In the rows, 128 means zero.
The rows below come in pairs that one turn or mirror swaps. Which row does each named row swap with?
J_371: [134 109 115 104 146 135 129 117 107 123 120 116  93  94  83 117 135 119]
J_176: [128 116 121 101 148 107 134 159 128 173 135 115  93 117 139 143 128 150]
J_282: [130 106 144 155 119 116 167 100 128  83 131 138 149 104 102 123 120 129]
J_515: [143 117 147 152 118 108 166  98 123  88 140 136 144 105 100 126 121 123]
J_989: [ 91 103 125 143 123 134 162 144 112 104 153 139 171 111 114 141 102 143]
J_407: [143 117 150 105 133 119 110 122 120 133 132 143  88  99 138 159 134 117]
J_109: [ 86  84 139 147  99 126 146 144 138 122 155 132 137 159 131 172 139 136]
J_512: [133 128 127 117 117 123 103 181 142 135 107  75 122 152 120 127 161 146]
J_63: [ 89 123 124 138 118 144 154 146 112 101 154 134 175 113 127 152 104 144]
J_409: [117  94 111 116 134 103 151 142 118 122 149  64 115  99 130 137 148 102]
J_971: [104 107  89 157 113 129 172 125 152 114 116 121 130 155  85 130 151 121]
J_89: [124 108 141 133 124 121 143 136 107 163 117 146  97 105 155 110 133  96]
J_582: [ 81 103 154 151  89 121 157 148 155 143 127 112 121 115 119 133 125 167]
J_966: [114 138 121 137 107 120 106 187 149 134 118  77 125 155 114 133 153 133]
J_357: [117 136 120 130 112 136 106 186 156 129 131  72 127 150 115 136 143 142]
J_244: [158 132 125 137 132 142 110 134 127 120  98 162 152 147 138 109 125 115]
J_595: [113  99 141 171 141 119 141 155 137  91 105 137 134 144 126  94 143 157]
J_930: [ 99 136 120 140 123 151 118 186 142 125 148  89 162 153 120 140 124 141]
J_888: [ 99 118 125 133 118 148 139 152 119 106 169 127 180 125 116 159 107 132]
J_631: [162 113 131 140 101 157 134 139 140 111 126 141 149 162 134  98 128 151]
J_42: [ 99 107 122 123 118 115 123 159 179 121  90 110 103 132 146 130 138 147]
J_477: [105  88 102 116 128 110 158 140 114 122 154  76 133 108 144 143 143  96]
J_528: [ 88  80 118 132 117 123 152 126 122 124 160  78 145 115 128 156 146 105]
J_321: [147 121 129 105  99 124 104 172 119 135 109  81 115 151 120 119 156 133]
J_253: [ 94  96 159 141  80 135 171 144 141 124 142 110 133 116 116 139 132 162]
J_583: [137 122 152 129 118 120 146  86 123 107 133 129 129  84 109 147 125 107]
J_882: [146 129 106 130 146 106 158 160 152 129 109 101  95 146 151 114 157 119]
J_364: [161 126 134 142 124 156 130 149 140 111 118 156 150 160 136  97 131 125]
J_731: [129 159 114 116 127 102 134 136  90 138 130 103 128  94 136 167 131 113]
J_648: [129 124 149 150 113 114 155  96 119  88 130 132 136  89  98 136 120 135]
J_878: [135 150 112 118 132  91 145 138  97 144 136 100 114  88 124 161 132 114]
J_79: [158 127 127 138 138 150 115 138 143 118 103 160 151 140 144 101 120 126]
J_210: [107 105 149 154 141 132 132 160 134  83 101 136 125 138 108  93 141 155]
J_40: [103 138 126 145 111 154 123 187 143 123 154  99 164 145 129 141 131 141]
J_529: [159 159 132 118 132 122 105 143 114 137  92 139 154 120 136 138 130 116]
J_749: [127 109  97 114 157 145 122 124 134 121 110 115  92  97  96 110 143 119]
J_293: [108  95  93 147 115 128 185 119 138 125 138 113 139 153  90 136 140 132]
J_575: [121 124 132 178 124 135 119 146 131 116 114 153  93 144 140 105 145 107]
J_252: [140 102 141 117 119 120 146 123  90 157 120 128 105  99 154 123 146 103]
J_523: [146 154 119 111 131 102 120 131  99 141 133 113 139 103 126 175 130 114]
J_767: [111  83 115 109 136 101 146 144 116 121 152  64 129 105 127 137 141 109]
J_720: [142 129 122 124 142 101 150 176 152 119 109  99  87 130 144 106 150 114]
J_461: [101 111 151 153 115 121 154 156 113 134 135 172 133 154 101 128 118 145]
J_362: [161 163 129 125 139 123 109 136 117 136  96 142 151 130 132 134 121 116]

J_888 is swapped with J_523
J_749 is swapped with J_971
J_528 is swapped with J_583
J_720 is swapped with J_595

